One turn sends every row of this set to another row. A few are shown first. Where does it send the rows asked after them?
q_555: [ 16   5 -34   1   4   0  25  20 -24  32 -17  16  19  -3 -14  -7  -7   0
  -2   0  -1  57 -10 -31 -30 -14]
q_100: [  4  12 -12  11   5  -6 -17  19 -12  48 -35 -31  25   9   4  15   1 -11
   2   1 -10  34 -25 -15  15 -23]
q_702: [ 10  -3 -32  27 -17  34 -11  21 -29  53 -10   9  10  14  13   6  13  -8
  13  23  23 -23  19 -15 -13  -6]
q_449: [ 11  -1 -37  10  11   1  25  16 -27  32 -22  14  19  -1 -12  -4 -17   8
 -10  -8  -1  56 -13 -23 -26 -16]
q_41: [  1  12 -22   5  11  -8 -12  25  -9  48 -32 -22  28   6  -5  21   0  -6
  -3   6  -8  37 -38 -10  10 -15]
q_495: [ 10 -27 -15 -27 -21 -13  19  20 -22  22   3 -15   2   0  -4  46 -24 -13
  -7  26  28  -6 -11 -18 -14   2]
q_296: [ 10  -6 -34  23 -13  30 -11  24 -25  58  -8   9  11  26  12   3  15  -4
  10  20  19 -27  17 -18 -15  -8]
q_52: [  8   2 -32  22  -8  37 -11  20 -23  50  -5  16   7  23  20   5   8  -5
  13  23  16 -19  23 -17 -19  -9]
q_594: [ 13  -7 -33 -14   4 -15  -4 -17  -9  25  11  -3  15  16   3  17 -46 -17
  -3 -17  14 -10  -6 -25  22  19]
q_639: [  3  11 -19   6  17 -10 -12  19 -14  49 -32 -20  28  17   1  19   4  -9
   1   5   0  40 -33 -28  18 -21]
q_415: [  4  -5 -38  22 -10  32 -10  17 -21  50   2  14  10  29  17   2  10  -5
   5  24  17 -21  25 -27 -18 -10]
q_844: [ 17   5 -28  23 -18  35 -15  14 -17  55  -7   3  13  14  13   3   8  -7
   6  27  12 -22  21 -25 -24  -7]
q_802: [  4  -4 -28  -9  -6 -12   7  -9 -15  27   9  -7   9  30  11  17 -42 -27
  -4 -19  15  -4  -3 -18  24  27]
q_348: [  8   4 -35   5   4  -6  24   7 -20  30 -14  18  18  -4  -8  -6  -8  -3
  -6  -3   3  59  -8 -26 -28 -25]
q_506: [  5 -30 -15 -22 -26 -10  22  22 -25  24   2 -20   3  -2  -6  40 -17  -4
  -4  20  35  -7  -6 -21 -17   5]
q_614: [  1   6 -11   7  12  -6 -10  18 -13  52 -34 -36  32  11  -5  21   1  -6
  -3   6  -3  29 -36 -17  11 -12]
q_772: [ 14   0 -34  -7  -3 -10  -6 -10 -19  23   9  -5   7  26  -2  26 -41 -23
   1 -24   9   0  -7 -18  26  26]
q_23: [-12   4 -20  -3  -7  32 -15  -3 -32  28  23  -8 -12  12 -18 -14  11   5
  -5  16  -3  -6   1 -13  -9 -32]
q_979: [  8   4 -37   5  -1  -4  21  16 -25  29 -14  15  21  -3  -8  -7  -7  -7
  -3  -1   0  64 -10 -22 -29 -15]
q_453: [  6  -2 -32 -13   2 -10   5 -12 -14  19  15  -2  14  22   6  20 -44 -15
  -3 -20  11  -6  -6 -15  24  21]
q_174: [ 10   7 -45   9   3   3  15  12 -30  34 -20  14  25  -3  -6 -11  -7  -6
  -9  -5  -1  61 -13 -31 -22  -9]
q_964: [ 15  10 -45   4   2   1  24  18 -18  28 -13  12  27  -6  -7  -2  -7  -2
   2  -4   3  62  -8 -27 -22 -22]
q_195: [  8  -1 -34  22 -13  27 -16  12 -21  57 -11  -1   9  24  14   5  17  -7
  10  22  13 -25  23 -19 -18  -5]
q_93: [-18  -9 -15   0  -2  27 -12  -5 -37  21  22 -11 -13  14 -14 -17  -2   5
  -9  17  -6  -3   2 -13   2 -29]
q_691: [  5   0 -33  16 -12  35  -7  12 -14  57 -11   4  14  19  14  11   5  -9
  21  30  20 -24  22 -23 -20  -9]
q_946: [ 11  -2 -34  28  -9  30 -11  17 -30  53  -3   3   8  22   8   4  23 -15
  12  15  16 -23  22 -25 -14  -9]
q_461: [  7 -24 -26 -24 -26 -11  24  17 -27  23   2 -10  13  -2   5  45 -16 -13
  -7  26  37  -7 -11 -28  -6  13]
q_778: [ -7  -9 -16   1  -9  33  -6  -4 -40  18  26 -12 -12   6  -9 -13   6   8
 -11  10  -3  -4   5  -7  -1 -25]
q_632: [ 17  -2 -33 -10  -3 -14   1 -12 -12  22   3  -1   8  25   2  16 -43 -15
   0 -15  17 -13  -8 -28  18  27]
q_122: [ -9  -2 -20   0  -8  30 -18 -13 -39  17  17   3 -10   5 -13 -10  13  10
 -10  13   3  -3   7 -14  -1 -30]
q_667: [ -1 -29 -23 -22 -21 -17  22   8 -27  26  -1 -13   1   0  -9  46 -20 -15
  -1  19  32 -12  -8 -21 -12  11]
q_478: [ 12 -32 -16 -19 -26 -12  24  10 -19  22  -3 -10   5  -2  -5  47 -18  -3
  -4  23  31  -3 -14 -17 -19   2]
q_48: [  5   5 -44   4   9  -4  27  20 -23  31 -14  12  12  -6 -10 -12  -3   6
 -16  -5  -7  48 -13 -29 -34 -13]
q_582: [  2  16 -12   6   4  -5 -15  24 -16  57 -32 -31  28   6   5  16   2 -11
  -4   4   0  29 -34 -15   9 -17]
q_462: [-15  -2 -12  -5  -8  31 -18  -7 -35  23  21  -9  -7  10 -16  -8   5   7
 -14  12 -10   2   2  -7  -4 -32]
q_514: [ 15 -30 -17 -23 -16 -12  29  15 -23  26  -7 -16  12   0   0  44 -22 -15
  -7  23  29  -8 -11 -24 -17   0]
q_157: [  6   8 -43   6   5  -7  23   5 -25  38 -18  15  20  -3  -2  -6  -9  -3
  -7  -2  -7  60 -12 -28 -27  -9]
q_448: [-15  -8 -15  -2  -6  32 -13 -11 -40  30  19  -9  -9   4 -13 -10   7  11
  -9  17  -7  -5   0  -4  -2 -28]
q_680: [ 13  -7 -34  -8  -2 -12   1 -13  -8  22   3   4  18  20   6  24 -43 -15
   2 -22  26  -7  -5 -28  18  23]
q_570: [  0  11 -10   7   6 -15  -7  23 -12  48 -33 -32  25  10  -6  13   4  -9
   3   4  -1  34 -34 -14   9 -18]
q_71: [ 17  -8 -35 -12   3 -12  -1 -10  -9  25  12  -5  13  23   5  16 -43 -22
  -9 -11  13  -9 -12 -25  29  21]
q_216: [ 10 -15 -41 -13   3 -12   5 -13 -10  19   5   0  16  16   6  21 -36 -19
  -8 -16  11 -12  -2 -20  26  20]

q_122 moves to q_461
q_495 moves to q_570
Where do these go?
q_614 moves to q_462
q_946 moves to q_216
q_415 moves to q_680
q_52 moves to q_632
q_296 moves to q_594
q_778 moves to q_514
q_478 moves to q_582
q_844 moves to q_802
q_691 moves to q_772
q_195 moves to q_453
q_41 moves to q_23
q_702 moves to q_71

One turn sends every row of this set to another row. A few are shown first. Where does it send the rows asked after them?
q_693: [  6  12  25  24  24 -25 -16  30  18  -6  -1 -35]
q_616: [ 17   9  21 -18  25  -6  26  49 -13  27 -15 -10]
q_864: [  7   9  18 -12  27  -1  -8  49 -23 -15   7  -4]
q_725: [ 22 -23  27  16  21   9  10  11  10  -8 -22  12]
q_12: [ 29 -23  31  -9  -2  24 -16  47  -9  -1  -7  -7]
q_493: [-18  18   7  21  10  -2  -1  37  16 -12   8 -16]
q_700: [ 30 -15  27  25  17  13  14  12   8  -6 -33   0]
q_832: [ 20  -3  20  15   1 -11  21  41  12  49 -17 -13]
q_36: [ 27 -15  32  30  16   2   2  10   2 -11 -28   8]
q_193: [ 15  15  23  21   9  -7 -22  19  28 -17  -1 -24]
q_972: [ 13 -24  12   0   4  19 -13  54 -12   3  13  -3]
q_317: [  4  -7  14   5  -4  23   5  62 -24   7  -5 -10]
q_872: [  5  17  10  38   6 -17 -18  28  15  -5   6 -21]
q_341: [ 22 -11  38   3  14 -21  12  46   3  41 -26 -26]
q_998: [ -8   6  23  16  -1 -25  19  43   0  36 -22  -1]
q_170: [ 28  -4  39   4   0 -19   9  28  20  37 -30  -9]
q_743: [ 17 -22  27  -6  20  16 -16  58 -12  -5   5 -25]
q_7: [ 11  37  17  13  26 -27   6  33  -6   0 -12 -19]

q_616 moves to q_864
q_832 moves to q_972
q_693 moves to q_341
Where do these go?
q_493 moves to q_998
q_12 moves to q_193
q_36 moves to q_700

One turn sends every row of this set to another row. A few are shown first. Where does it send the rows asked after them?
q_939: [ 38 -17   1  26 -10 -18  -4 -11  23  21 -21  -1  -8  -6  19  14 -72   8
  16   9 -17 -18   2  16   3 -21  -2  21 -30   4  46 -15  28 -19  -2  -5
 -31 -23  13   2  20   4 -19  22]
q_814: [ 40  42 -13  39 -12 -31  52  22 -15  16 -19 -18   7   2  12  11  -9 -26
   9  13 -21  30   3 -26   4 -14   1  11 -33  13  13 -23  38 -12  12  25
 -55 -18  18  -6  43 -10 -10  -8]
q_264: [ 43  -8  -6  28 -10 -43  24  16   9  10 -52   6   0   6  21   4 -10  34
  31   9 -39  52  23   2   1 -23   0   4   6   7  40 -25   2 -14   6 -22
  -9  12   3  -3  34  15 -26 -15]
q_139: [ 47  17  15  26  -9 -38  53   0   6  18   7 -39   4   2   9  20 -21  -1
  11  13   8   8  -3 -38 -20 -27   8  11 -34  11  26  -9  23 -14   0  11
 -74  -3  26   7  23   2 -14  -8]
q_123: [ 41   6 -22  30 -15 -27 -21   5  14   6 -17 -15 -15  -7  27   8 -38  -7
  21  14 -31   8  24  31 -12   2  -4  18 -25  27  17 -33  27 -31  -1   2
 -26 -34   9 -10  31  -1 -30  17]
q_618: [ 44   3  18  22  -8 -23  -8  16   6 -12 -13 -26   8   7  16  10   3 -60
 -17  14  -3  24   5 -38 -27 -30 -15 -13  -1  12   8 -15  31 -13   8 -10
 -15  19  29  -8  35   7 -11   8]
q_847: [ 39 -14   7 -20 -12 -31   8  30  -6  -2 -31 -16  11  -4  14  16 -24 -41
  24  10 -24  -2   5  18 -20 -21   1   0 -23  -5  39 -14  15 -21  17  12
  14  20 -24  20  11   8  -3 -41]
q_916: [ 27  -7 -13  12 -19 -26  25  -5   8  20 -10 -19 -24   9  31  -8 -44  -4
  41   7 -29 -16  19  20 -13   8  -7   1 -10   1  31 -24  45 -13  25   1
 -45 -31  13  -3  13   7 -20  22]
q_668: [ 45 -18  -3 -26  -9 -43   8  32 -16 -10 -26 -46   2  -2  17  28 -27 -28
  23   9 -13 -15  12  24  -9 -30  11   7 -10  12  18 -12  13 -21  25   6
   2  21  -5  26  12   8   5 -31]
q_393: [ 51   4   4 -26 -17 -32   3  39  -1  -8 -20 -26  -4  20   0  34 -27 -31
  16  12 -10   0   7  17  -5 -25  -3   1 -22  -1  21 -16  19 -12  22  -2
  18  11  -5  13   1  11   0 -36]
q_283: [ 38 -20  14  26  -7 -15   0   4 -13   1 -26 -24  20 -12   9   5  -6 -56
 -12   6 -13  13   0 -46 -17 -31  -9   4  -3   5  26   0  42 -14  11   1
 -14  35  19   2  35  -6   3  15]
q_162: [ 45 -25  -4  21  -7 -47  27   3   5  13 -44 -14   3   3  14  15 -16  51
  35   4 -30  37  23  -3  -2 -22   8  16  11   9  42 -11   4 -19   7 -25
 -19  25   8   6  23  10 -23  -7]
q_273: [ 49  -4   0  19 -23 -42  33  12   8  12 -40  -7 -18  22   6  13  -8  49
  34   4 -40  38  24  -7  -5 -21   9  10  12   9  30 -22  10  -7  19 -22
 -15  10  20   7  24  19 -23 -15]
q_512: [ 48 -19  18  16  -6 -17  -2  14  -6   5 -23 -37  -4  -1  18   9   4 -55
  -7  14 -10   6  15 -43 -13 -27  -5  -6  16  10   7 -10  38 -18  31   2
 -39  24  38   7  21   7   8   6]
q_796: [ 55   9   6  38  15 -31  16  19   2  31 -25 -24  17 -25  22  23 -21 -17
   4  23   1  34  10 -23   8 -14  -7  20 -36  12  27 -16  13 -35  -6  18
 -75   0  11  -8  20 -13  -4 -10]

q_283 moves to q_512
q_847 moves to q_668
Where do these go?
q_916 moves to q_123
q_814 moves to q_796
q_264 moves to q_162

One turn sends every row of this set to another row. A few are shown first. Where does it send the rows asked after them?
q_640: [ 19  17  -8  14  -4  -2  -5 -16 -19  33  29 -26  34 -13  19   4 -41 -25
 -38 -14   5]
q_483: [-10 -16 -35 -29   0   5 -35  -3  21  14   2  15  19  -5 -12  22  14 -27
 -25  31   3]
q_950: [ -6 -16 -34 -28  -5   7 -38  -6  22  13   0  13  21  -7  -9  26  19 -26
 -22  31   4]
q_542: [ 18  26 -10  14   0  -3 -11 -27 -17  24  33 -39  25 -15  22   7 -32 -34
 -33  -6   8]
q_186: [ -8  10 -16 -26   4  16 -23   0  34  29  13  11  25  11 -23  27  16 -54
 -15  20   8]
q_431: [ 19  18  -8  12  -1   1  -4 -19 -17  33  33 -26  35 -15  18   5 -43 -26
 -35 -15   4]
q_786: [ -3 -19 -34 -27  -8   9 -36  -1  21  16  -2  18  25  -7  -8  26  16 -22
 -22  27   2]
q_777: [  3   2 -13 -21 -12  23 -21   6  33  33   5  15  39   9 -15  36  19 -41
 -12  10   6]
q_678: [ 16  28 -10  14  -2  -1 -10 -28 -15  23  34 -38  25 -17  20   7 -31 -33
 -32  -8   9]
q_699: [ -7   1 -24 -21   2  23 -27  -5  52  19   7  16  11  14   2  22 -19 -41
 -28  29  16]
q_656: [ 19  26 -11  12   0   0 -11 -30 -14  25  34 -39  27 -17  21   8 -33 -35
 -31  -8   7]
q_282: [ 24  21  -8  15  -9   0 -10 -23 -19  29  28 -35  33 -16  24  11 -31 -26
 -32 -12   6]
q_997: [-14 -13 -30  -8 -25  -8 -24   6  25  34  -9   1   9 -37   9   7   5 -57
 -17  12 -12]
q_905: [  0  10 -16 -22  -7  20 -27  -3  34  26   8   6  31   8 -15  35  25 -51
  -9  18  10]
q_863: [-14 -15 -30  -9 -26  -8 -23   8  25  36  -8   3  10 -36   8   5   2 -56
 -19  11 -12]
q_137: [-14 -15 -30  -8 -27  -8 -24   7  25  35  -9   3  10 -37   9   8   4 -56
 -17  11 -11]
q_907: [  0   4 -23 -18  -7  27 -34 -12  53  14   3   6  13  11  10  32  -8 -39
 -22  29  19]
q_289: [ 22  22  -8  15 -11   2  -9 -24 -16  27  30 -33  34 -18  24  11 -32 -26
 -31 -15   7]
q_769: [-15 -15 -30  -9 -24  -9 -24   7  26  35  -8   3   9 -36   8   6   2 -57
 -18  12 -12]
q_535: [ -6   3 -14 -25  -1  18 -18   9  32  35   9  21  35  13 -23  25  11 -45
 -17  12   5]
q_502: [ -8 -20 -33 -28  -4   7 -32   1  21  18   0  21  24  -5 -12  21  11 -22
 -27  27   1]
q_191: [ 14  23 -10  10   6  -2  -6 -23 -16  29  37 -31  27 -14  15   1 -42 -35
 -36  -8   7]
q_876: [ 11  24 -11  11   4  -3  -4 -21 -16  29  37 -30  26 -14  15  -2 -40 -32
 -37  -9   8]
q_358: [ -2  -6 -20 -19  -7  27 -24   2  50  25   2  23  22  13   6  25 -22 -30
 -28  21  14]
q_218: [  6  -2 -21 -15 -15  31 -30  -5  51  19  -3  14  24  10  13  37 -11 -30
 -22  21  15]
q_994: [ 13  23  -9  12   4  -5  -6 -20 -18  29  34 -31  25 -12  15   0 -40 -33
 -39  -7   6]
q_108: [ 25  20  -9  14  -7   3  -8 -25 -16  30  30 -32  36 -18  24  12 -34 -27
 -32 -15   5]
q_890: [ 18  19  -8  13  -4   0  -3 -17 -17  33  32 -24  34 -14  19   3 -41 -25
 -36 -17   6]

q_431 moves to q_191
q_640 moves to q_994
Where do these go?
q_502 moves to q_483
q_218 moves to q_358
q_535 moves to q_186

One turn sends every row of this set to another row. A few are shown first. Where does it send the rows asked after them?
q_726: [  3   8  39 -10 -27 -12   4 -12  -4   5  39   6  16 -36  27 -20   0   8
 -22  -8 -55   9  31  -3  -3  26 -15   9 -30   4 -22 -29]
q_558: [ 12  16  16 -21  25 -18   4  -2 -28 -11  37   9   4 -34  -9   0  27   6
 -19  12 -32  13 -26 -10 -23  15 -47  27   0 -39  -6 -23]
q_646: [ 33  52  37 -27  26 -38  19 -23 -34   3  32   4  -9 -22 -19  10   0   6
  -9  10 -42  28   4 -28 -14  -8 -35  18  16 -17  -5  14]
q_121: [ 23   9   6 -16   3 -35  15   7 -18 -35  10  10 -15 -26  -7  12  -1  17
  -3 -28 -11  -1  -2  -5 -29 -11 -11  -1 -27 -24   4 -36]
q_175: [ 16  19   3 -18  21 -22  17   6 -25 -18  25   6   0 -32  -7 -11  20  12
 -27  16 -32  15 -21 -17 -30  11 -40  25   1 -41  -4 -24]
q_140: [ 37  27  24 -42 -17  -6 -16 -10 -19   2  10 -11  -4 -32  32 -42   8  23
 -17  -7 -46  -1  22 -14 -16  22 -16  22  14  20 -27   6]
q_960: [ 32  24  30 -47 -29 -11 -23 -10 -17  12  17  -6  -6 -33  31 -28   0  27
 -26 -10 -50  -1  18 -24  -6  14 -20  17  -2  20  -7  11]
q_312: [ 19  13   6 -10   3 -38  10  17 -18 -27  11  18  -1 -25  -2  27  -3  10
   6 -33 -24  -2  -2  -6 -19   2  -4   4 -18 -28   8 -32]
q_55: [ 38  44  35 -30  18 -28   5 -32 -24  -6  48   4  -2 -23 -24   8  -4  16
  -3  16 -31  34   8 -31  -7 -14 -30  18  14 -17  -7   9]
q_817: [ -1  35 -10 -17  15 -13  22 -31 -23 -30  37   1   3 -14  15  18 -38  13
 -12 -30  -4 -24  17 -17 -24   9  -8   9 -15 -24   1  -1]
q_597: [ 31  21  32 -40 -22 -14   5 -24 -24  12  12  -9  -3 -16  18 -23 -17   1
 -13   7 -42  -7  28 -13 -17  56  -5  -1 -33   4 -21  16]
q_507: [ 18   6  14 -33 -37  -2  -1 -12 -12  -6  25 -10  -1 -39   2 -17  20  27
   5   3 -68   6  17 -11  -6  10   5  -1  -9  -9 -38  11]
q_738: [ 20  23   5 -21  21 -23   8  11 -32 -16  19  17 -14 -40   1   6  25   7
 -17   8 -32  15 -23 -11 -18  20 -43  25   4 -42  -6 -14]
q_866: [ 11  36  -1  -9  11 -21  21 -20 -31 -30  30   1   6 -14  15  13 -38  10
  -9 -37   1 -30  14 -11 -11  14 -10  21 -18 -23   1   7]
q_168: [  6  12  27  -9 -33  -2  10 -30  -3  -3  38  -5   3 -41  37 -14  14  14
 -18  -8 -49   2  25   2  -7  25 -12  12 -19   0 -25 -34]
q_143: [  2  41  39 -28  17 -37  -1 -28 -32 -27  18  -1   7  -8  10  14 -28   4
   3  -7   0  27  32 -41 -33  21 -25  13  17 -18 -18  12]
q_111: [ -3  34   8  -2  14 -21  17 -24 -16 -25  33   3   2 -15  20  26 -32  11
 -13 -40  -1 -23  18 -21 -11  12  -7  15  -4 -33  -4   6]
q_72: [  2  -2  34 -27  -6  -3   6 -14 -17   0  32 -22  -8 -11  25 -15  23   0
   3 -29 -33  -9  41 -14 -25  20 -10  -2 -25  23 -32  -2]
q_76: [  1  47  25 -34   7 -26  -1 -27 -26 -34  24   1   2  -1   2   2 -31  12
  -7 -12   0  27  28 -51 -34  15 -31  10  17  -9 -17   1]
q_224: [ 31  31  28 -30 -16  -4  17 -35 -19   5  14 -12  -9  -8   9 -32  -5  -7
 -14  -7 -46  -9  33 -11  -9  51   1   0 -17   9 -24  10]
q_441: [  8  -2  24 -36 -32   7 -11 -10 -18  -5  33  13   0 -39   8 -16  15  29
  -3   3 -61   7  19 -12   1  18 -10  -2 -20 -11 -33  22]
q_395: [ 18  10  15 -14   5 -37  13  13 -21 -31  10   8  -6 -28 -14   8   3   2
   2 -38 -14   0  -8  -4 -21   5 -16   5 -31 -24   8 -34]
q_428: [  8  -2  42 -23  -5 -11   6   0 -12   8  38 -19 -16 -19  26 -20  10   4
 -13 -23 -26 -15  36 -14 -16  20 -17   5 -37  16 -36  14]
q_51: [  9  41  16 -32   4 -34 -11 -25 -33 -28  20  -9  11  -3   9   7 -35  12
  -1  -9   3  24  28 -49 -22  16 -28  17  14 -19 -21   9]
q_367: [ 39  46  32 -28  27 -21  25 -24 -27  -6  40  11  -2 -21 -26  -4  -4  20
  -2  15 -32  27   7 -30 -19 -13 -34  10  15 -14  -9  11]

q_51 moves to q_395
q_597 moves to q_726
q_224 moves to q_168
Where do these go?
q_111 moves to q_738
q_367 moves to q_817

